(in the rows, 128 means zero)
The rows of R fall into several groups, and each row is roughly a mix of its group's hidden directions.
R, 87 rows:
[[173 121 130 163 152 105  81 190  97 140 149 118  97]
 [ 79 128 157 137  79 118 112 140 153 122 161  59 145]
 [141 152 125 169 129 109 180  50 124 117 154 122 102]
 [145 177 101 117 142 179 110  71 151 132 149  98  93]
 [108  94  96 148 131 176 185 160 150 173 127  98 117]
 [148 131 143  94 160 122 104 158 170 164  76  96 172]
 [109 135 102 158 104 135 156  85  71 100 172 160 101]
 [111  60 148 111 111 123 113  77 109  92 161 132 165]
 [105 136 141 125 142 117 172  46 111 100 136  82 129]
 [146 135 140 155  97 194 130 120 116 163 169  70 123]
 [117 128 100 115 120 153 199 155 143 180 145  82 114]
 [138  77 154 106 116 114  89  81 101  76 152 133 161]
 [139 160  61 124 132 160 151 137 105 155  81 170 154]
 [161 130 136 150 126 108  73 189 153 179 131 157 140]
 [ 58 126 143 131 150 112 133  74 110 111 125  82 167]
 [145 101 177 138 139 114 145 124 197  99 135 104  77]
 [114 140 147 127 143 114 175  50 128 104 128  73 130]
 [152 129 107 108 158 114  54 113 117  78 100  94 114]
 [ 93 160 115 138  97 141 172 176 155 188 134 144 103]
 [ 92 128 122 116  90  76 177  79 154 127  93 102 116]
 [122 145 121 143 146 114  40 130 130  90  86 156 109]
 [124 155 135 155 148 122  41 110 122  94  93 153 117]
 [ 68  84  99 108 159  86 140 123 147 109  95 167 138]
 [124  64 115 126 139 146  66  92 116  81 125 101 137]
 [125 120 166 117 124 123 166  90 173  91 135  62 101]
 [149 154  97  90 120 142 142  48 122  84 107 133 146]
 [102 110 143 157  96  54 122 144 172 167 130 118 101]
 [135 151 161 111 135  80  75  89 106  80 125 165 144]
 [123 113 126 111 151 137  41 169 100 151 156 147 113]
 [127 137 151 137 166 197  84 168 108 155 158 155 126]
 [ 96 114 105  61 147 168  69 130  98 123 142 142 137]
 [ 79 117  91 117  94 169 158 123  82  79 139 145 110]
 [117 114 109  98 117 147  93 154  45 122 147 170 139]
 [152  65 146 106 105 143 129  91 103 100 172  93 160]
 [130 139 164 183 143 154 195 116 132 169 138 152 154]
 [192 159  81  95 129 160 163 118 100 144  99 152 124]
 [102  63 151 120 110 119 103  83 115  90 150 161 164]
 [109 168 138 147 151 173 135 129 123 167 134  82  63]
 [ 74 113 164 152 123 116 193 166 115 152  96 112 121]
 [125 135 133 149 146 117  40 118 125  85  92 161 120]
 [ 86 139 147 157  86 102  83 152 133 155 163  91 167]
 [116  66 117 172 120 177 170 164 154 156 125 141 131]
 [108 118 144 106 141  66 111 108 125  86 108 195 149]
 [152 112 131 137 182 112  74  93 114  73  90 129 143]
 [ 56  91 104  94 152  86 150 104 141 118 115 155 144]
 [127 194 102 130 160 102 103 163 145 134  76 141  92]
 [ 85 102 178 123 125 105 116  90 107  91 173  82 122]
 [134 119  88 105 160 163 138 167 146 132  60 173 131]
 [146 112 177 137 145 105 143 117 206 114 124  88  96]
 [164 154  98 122 147 139 141 154 177 171  65 130 154]
 [ 99 210 114 137 127 145  95 130 131 165 124  98  89]
 [109 104  93 135 124 173 182 154 147 176 137  81 113]
 [155 121 148 178 130  81 174 170  88 121  96 107 111]
 [134 120 106  87 163 166  66 155  72 118 146 133 125]
 [172 146  85 150 114 148 163 117 103 125 140 191  85]
 [121 117 132 185 124 125 163 123 195 105 132 147  72]
 [129 125  94 138 108 152 165 202 159 170 117 122  95]
 [161 121 101 104 162 138  86 160  53 100 128 118 119]
 [ 70 111 158 104 125 175 126 134 134 144 127 185 175]
 [125 145  80 187  97 143 146 156 146 139 133 188 104]
 [112 123 116 178  77 138 130 179 177 122 150 150  91]
 [ 78 126 137  89 130 177  76 117 146 157 150 171 144]
 [161 127 163 120 130  85  80 106 108  71 122 172 148]
 [200 154 137 196 128  98 156 123 132 120 123 114 106]
 [106 106 103 136 147 157 179 103 130  75 109 168  80]
 [ 69 102 110  94 131 164 152 111  85  71 116 132 122]
 [ 75 136 144 169  88 103  93 151 151 150 159  93 162]
 [189 183 140 165 146 155  84 130 114 125 112  96 110]
 [136 112 134 156 139  86  84 190 105 159 143 106  82]
 [ 57 111 159 108 129 169 108 148 144 167 139 168 151]
 [107  77 142 115 133 120 126 192  90 117 121 167 177]
 [ 89 144 145 127 100 145 182  72 183 137 114 138 148]
 [186 147  89 139 116  81 129  92 155 102 137  85 103]
 [218 163 109 154 149 141 107 109 114 102 143 122 115]
 [163  87 136 149 173 145  92  83 107  82 112 104 153]
 [ 84 127 136 116 161 162 112 174  80 159 129  95  84]
 [121 131 140  83 147 133 121 148 168 148  74  73 173]
 [188 149 159 163 118  87 104 131 162 172 163 118 124]
 [ 96  95 149 176 131 121 127 156 200 107 126 145  91]
 [125 183 118 134 166 152 105  85 111 142 125  58 115]
 [128 163 105  81 133  99 202 150 135 161 134  97 118]
 [190 145  97 151 134  84 107 125 120 119 136  79  78]
 [152 148  86 107 117  92  75  77 151 127 143 100  88]
 [118 127 134 150  94  71 198 104 154 123  93 102 122]
 [197 155  85 126 129 105 104  84 132  98 140  98 101]
 [148 116 149 149 148 154  69 180 134 151 170 171 142]
 [140 111  98  80 117 108 141  95  88  71  96 143 168]]

One row of each group comes first, with its name. Which group is each row after those in?
[135 119 140  98 195 113  96 134 128 158  76 133 178]
(35)
[104 150  99 142 152 115  61 151 146 112  74 153  94]
(14)
[ 60 139 124  91 139 151 114 117 103 161 114  94  75]
(128)

[ 94 148 122 119  97 122  83 161 110 166 131  95 194]
(35)
[142 138  77  78 134 173 152 131  75 122  92 154 138]
(35)
[148 185 130  79 127  79  77 114 110  96 126 117 113]
(14)
[183 172 152 158 118 156  60 124 109 114 130 110 115]
(14)
[130 129 159 166 103 117 119 121 205 159 154 172 146]
(128)
[153 167 115 151 111 109 163  72 164 126 119  81  89]
(128)
[ 44  92 162 119 141 122 116 112 122  87 134  95 140]
(35)
[195 175 113 145 155 173 100  98 121 118 149 119 102]
(128)
[158 196 125 129 156  97 174 166 140 155  98 142 112]
(14)
